In the data rows, zero lies at 4.5, halfway between 4 and 5.
Some points, each followed by its number:
Array([6, 5, 4, 3, 7, 5, 1, 3]) 0
Array([5, 1, 6, 9, 5, 4, 4, 4]) 1
Array([5, 3, 2, 7, 4, 1, 3, 2]) 2
Array([5, 5, 4, 4, 3, 7, 5, 6]) 3
Array([4, 6, 5, 5, 3, 1, 2, 6]) 4
Array([5, 6, 7, 3, 3, 7, 4, 4]) 5
Array([5, 2, 2, 5, 6, 4, 2, 2]) 6
Array([2, 2, 3, 4, 4, 1, 5, 3]) 7
Array([4, 1, 4, 2, 4, 5, 8, 4]) 8
Array([5, 3, 5, 5, 3, 4, 8, 3]) 9
Array([2, 4, 3, 6, 7, 1, 7, 3]) 10
Array([5, 6, 6, 4, 3, 7, 4, 5]) 11
Array([6, 5, 7, 0, 4, 9, 4, 6]) 12
Array([6, 7, 6, 0, 4, 9, 2, 6]) 13
Array([6, 5, 6, 1, 4, 9, 3, 6]) 14
Array([3, 6, 3, 3, 6, 4, 2, 1]) 15
Array([4, 5, 5, 9, 6, 3, 3, 5]) 16
Array([3, 4, 3, 8, 6, 1, 6, 5]) 17
Array([6, 4, 3, 5, 3, 7, 6, 7]) 18
Array([4, 4, 4, 5, 4, 7, 8, 6]) 19
Array([4, 6, 4, 7, 7, 4, 3, 4]) 20
Array([4, 4, 5, 3, 3, 7, 6, 6]) 21
Array([5, 7, 4, 6, 4, 1, 0, 5]) 22
Array([5, 8, 5, 4, 4, 5, 2, 8]) 23
Array([5, 7, 4, 5, 4, 2, 2, 6]) 24
Array([5, 7, 7, 3, 6, 4, 7, 4]) 25
Array([5, 4, 5, 8, 6, 4, 4, 5]) 26
New points follow, each followed by the numbers of its two nearest points above, nearest first.
Array([3, 7, 6, 5, 4, 3, 6, 5]) 25 4
Array([7, 2, 3, 6, 3, 3, 4, 3]) 2 6
Array([6, 3, 5, 4, 4, 3, 6, 3]) 9 8
Array([4, 6, 4, 7, 7, 3, 4, 4]) 20 16
Array([6, 3, 4, 6, 3, 3, 7, 3]) 9 2
Array([6, 5, 5, 6, 3, 4, 5, 3]) 9 26
Array([6, 2, 6, 4, 4, 5, 6, 2]) 9 8
Array([3, 2, 2, 5, 4, 1, 5, 2]) 7 2
Array([5, 7, 7, 5, 5, 4, 6, 4]) 25 11
Array([4, 3, 2, 6, 4, 1, 3, 2]) 2 7
Array([5, 3, 4, 4, 5, 3, 3, 2]) 6 2
Array([6, 4, 2, 9, 5, 1, 3, 2]) 2 16
Array([5, 9, 4, 6, 3, 5, 1, 8]) 23 24
